(in the rows, 100 means zero)
One turn moves each row of this set onto another row. After a few examples, where does it send each row asked below?
k_102: 128, 126, 95, 108, 96, 106, 105, 81, 113, 105, 82, 90, 86, 106, 103, 106, 107, 102, 107, 104, 119, 95, 104, 93, 101, 100
k_36: 93, 88, 99, 120, 79, 101, 105, 74, 117, 104, 108, 95, 111, 106, 105, 94, 98, 103, 99, 100, 95, 100, 91, 108, 102, 89
k_657: 82, 101, 91, 121, 84, 103, 110, 68, 121, 105, 105, 91, 101, 100, 110, 94, 99, 106, 110, 99, 92, 104, 97, 106, 102, 92
k_411: 84, 104, 107, 106, 126, 111, 94, 116, 111, 81, 81, 108, 84, 105, 99, 102, 81, 97, 102, 103, 102, 109, 102, 104, 112, 115
k_646: 99, 112, 85, 124, 107, 85, 97, 87, 110, 108, 100, 94, 94, 96, 114, 115, 120, 107, 99, 102, 102, 88, 114, 82, 87, 87
k_777: 112, 111, 85, 97, 103, 98, 98, 87, 89, 121, 106, 79, 99, 102, 97, 97, 93, 122, 97, 103, 125, 97, 97, 109, 114, 100
k_718: 111, 103, 101, 84, 120, 109, 97, 113, 98, 100, 81, 90, 80, 95, 107, 85, 113, 84, 112, 104, 90, 97, 107, 110, 100, 105
k_840: 87, 131, 96, 92, 88, 106, 107, 97, 125, 99, 106, 119, 123, 99, 107, 110, 100, 92, 90, 98, 103, 107, 114, 93, 86, 98
k_398: 111, 126, 80, 108, 91, 99, 97, 91, 99, 109, 92, 88, 86, 98, 109, 104, 112, 107, 114, 100, 117, 85, 100, 83, 91, 114
k_767: 78, 105, 97, 111, 123, 101, 94, 129, 108, 85, 85, 112, 86, 101, 108, 105, 90, 100, 107, 104, 98, 105, 111, 92, 107, 113
k_267: 114, 107, 82, 101, 90, 93, 88, 98, 85, 116, 106, 86, 100, 101, 101, 101, 105, 112, 100, 100, 123, 82, 90, 92, 97, 111
k_801: 81, 134, 97, 86, 96, 111, 110, 87, 122, 103, 109, 110, 120, 97, 102, 105, 89, 99, 88, 98, 106, 114, 112, 106, 95, 97
k_855: 115, 94, 100, 117, 109, 89, 92, 85, 105, 109, 106, 93, 108, 106, 101, 112, 108, 108, 80, 104, 110, 91, 104, 100, 99, 78
k_363: 91, 92, 92, 126, 77, 97, 106, 80, 119, 104, 106, 99, 109, 104, 112, 98, 107, 101, 106, 101, 91, 97, 98, 97, 95, 90
k_459: 72, 127, 87, 86, 90, 102, 100, 100, 109, 106, 119, 111, 125, 93, 106, 104, 94, 101, 90, 95, 106, 104, 107, 98, 87, 105
k_748: 90, 114, 108, 82, 127, 126, 107, 105, 102, 100, 102, 111, 115, 103, 94, 88, 94, 91, 99, 89, 107, 109, 87, 104, 107, 119
k_912: 86, 94, 105, 106, 119, 105, 86, 127, 103, 82, 88, 111, 90, 106, 100, 103, 85, 95, 98, 101, 103, 100, 96, 98, 106, 119
k_991: 72, 102, 96, 104, 128, 104, 92, 122, 101, 89, 92, 104, 87, 100, 103, 100, 81, 106, 104, 102, 102, 108, 103, 103, 113, 117
k_173: 105, 101, 101, 112, 103, 100, 82, 74, 101, 99, 102, 86, 96, 101, 98, 109, 107, 98, 86, 95, 112, 81, 83, 97, 84, 103
k_12: 108, 93, 98, 81, 119, 104, 91, 120, 88, 106, 91, 89, 88, 95, 106, 83, 111, 89, 107, 104, 91, 94, 104, 112, 102, 105
k_237: 77, 128, 94, 87, 128, 123, 112, 106, 105, 102, 99, 110, 106, 95, 104, 90, 101, 94, 113, 88, 101, 109, 96, 92, 102, 123
k_607: 105, 110, 112, 90, 120, 121, 108, 116, 109, 96, 96, 123, 120, 109, 97, 94, 105, 82, 98, 92, 103, 106, 95, 92, 101, 111
k_147: 83, 94, 94, 119, 78, 104, 102, 69, 114, 102, 107, 91, 104, 101, 107, 93, 98, 101, 106, 96, 94, 97, 85, 105, 95, 100
k_395: 83, 122, 92, 92, 131, 113, 118, 119, 107, 109, 103, 117, 115, 98, 107, 92, 105, 100, 109, 95, 98, 114, 112, 91, 110, 106
k_349: 93, 108, 97, 92, 121, 109, 107, 129, 100, 106, 106, 123, 124, 104, 104, 94, 110, 93, 102, 94, 101, 103, 103, 85, 102, 109
k_385: 88, 94, 104, 109, 125, 100, 93, 131, 106, 87, 89, 113, 95, 107, 102, 104, 85, 101, 97, 106, 101, 108, 109, 100, 115, 105
k_946: 81, 112, 79, 113, 117, 89, 94, 77, 97, 116, 112, 79, 93, 90, 108, 106, 104, 120, 97, 98, 108, 93, 104, 100, 97, 95
k_540: 98, 119, 98, 112, 117, 105, 98, 58, 114, 102, 95, 80, 84, 97, 101, 108, 101, 105, 94, 98, 109, 98, 99, 106, 97, 94
k_639: 103, 102, 93, 85, 120, 103, 94, 119, 91, 105, 87, 89, 82, 91, 111, 84, 115, 89, 115, 103, 88, 94, 108, 105, 99, 107
k_591: 105, 99, 97, 80, 125, 106, 97, 114, 91, 107, 89, 86, 84, 93, 106, 82, 107, 94, 109, 105, 91, 101, 109, 117, 108, 101
k_809: 79, 94, 86, 122, 82, 95, 107, 79, 112, 110, 113, 94, 109, 100, 112, 94, 102, 110, 107, 100, 92, 100, 98, 102, 100, 91
k_891: 112, 99, 100, 86, 123, 104, 100, 118, 98, 106, 85, 92, 85, 96, 108, 86, 113, 90, 110, 108, 88, 100, 115, 111, 106, 96
k_92: 125, 118, 90, 106, 104, 98, 108, 89, 107, 118, 94, 88, 97, 106, 102, 103, 102, 117, 100, 109, 119, 103, 114, 101, 116, 86
k_198: 81, 130, 97, 86, 86, 111, 99, 91, 116, 97, 109, 113, 119, 96, 103, 106, 95, 89, 90, 93, 106, 101, 99, 97, 81, 111
k_827: 86, 119, 99, 84, 91, 106, 101, 97, 113, 104, 117, 114, 131, 101, 99, 105, 89, 98, 80, 98, 109, 107, 105, 106, 94, 97

k_411 turns into k_767
k_801 turns into k_840
Now find these:
k_349 turns into k_748
k_809 turns into k_36
k_646 turns into k_173
k_591 turns into k_891
k_267 turns into k_777

